In the rows, zero is written as 128.
One turn sends every row of this set to another row. A few are shown first. Where does it send the rows asked after them?
mig: [127 137 124 138 147 122 100 106 110 140 102 139 133 165 127 104]
bot: [ 93 126 145 150 146  93 113 139 133 109 115  89 141 160 138 118]
pigug: [ 89 139 167 129 129 132 101 145 121 119  60  97 136 124 110 122]
nupap: [ 97 135 166 130 127 136 101 145 112 126  59  99 125 123 110 121]
bafu: [131 144 132 123 115 121 144 111 107 126 123 136 126 138 113 114]
tani: [109 147 126 137 151 115 101 106 131 126 105 136 157 166 126 108]
gamel: [117 113 131 106 131 141 135 120 108 167 103 111 120 144 125 102]
lovaz: [ 85 138 146 159 105 150 143 134 147 118 105 128 152 138 107 117]
mas: [110 122 137  98 118 137 156 123 118 152 115 107 130 132 119 108]
lek: [107 114 128 114 150 138 112 118 119 169  94 111 134 158 131  98]
gada: [105 119 137 171 122 160 111 132 120 148  87 135 124 154 117 104]
nud: [116 113 142 152 141 103 111 140 105 128 111  94 109 159 139 113]
sunir: [ 92 137 166 130 131 134  98 144 117 124  59  99 131 125 111 121]
baf: [110 122 141 163 105 161 134 134 115 142  97 133 116 140 110 109]
kol: [ 90 123 130 113 155 131 111 117 140 156  95 108 158 161 131 102]
bimaf: [ 96 129 149 143 131  93 133 141 131 103 124  88 137 148 132 123]
tumu: [ 97 136 167 127 123 135 107 146 111 124  62  99 123 119 108 122]
dameg: [115 154 135 122 119 114 145 110 128 112 126 133 150 140 112 118]
div: [104 117 141 154 151  98 102 139 120 122 108  92 127 165 141 113]
Gire: [ 83 131 135 105 142 127 133 119 150 141 107 104 168 149 125 109]
lodib: [ 92 131 139  98 124 130 155 122 139 139 117 104 155 135 118 112]
ludi: [100 131 146 157  96 156 149 135 128 128 106 130 130 133 105 115]
pavaf: [ 79 136 142 166 122 149 120 131 152 124  94 129 160 152 113 113]
Pusut: [119 116 145 145 127 102 131 142 102 122 120  92 105 147 133 117]
das: [138 136 127 131 130 125 121 109  98 140 111 139 117 151 120 108]
vil: [ 94 138 168 126 121 134 111 146 116 119  65  98 128 118 107 124]
bigu: [ 90 140 168 126 124 132 108 146 120 117  64  97 134 120 108 124]
zepag: [ 89 126 137 172 131 154 104 131 139 138  85 132 146 160 119 106]
buro: [109 124 149 140 122  98 142 143 116 109 127  90 119 142 129 122]
bup: [104 155 132 128 137 111 123 108 140 112 117 133 165 154 118 115]

pigug -> bigu
bot -> bimaf
And these:
ludi -> baf
gamel -> lek
tani -> bup

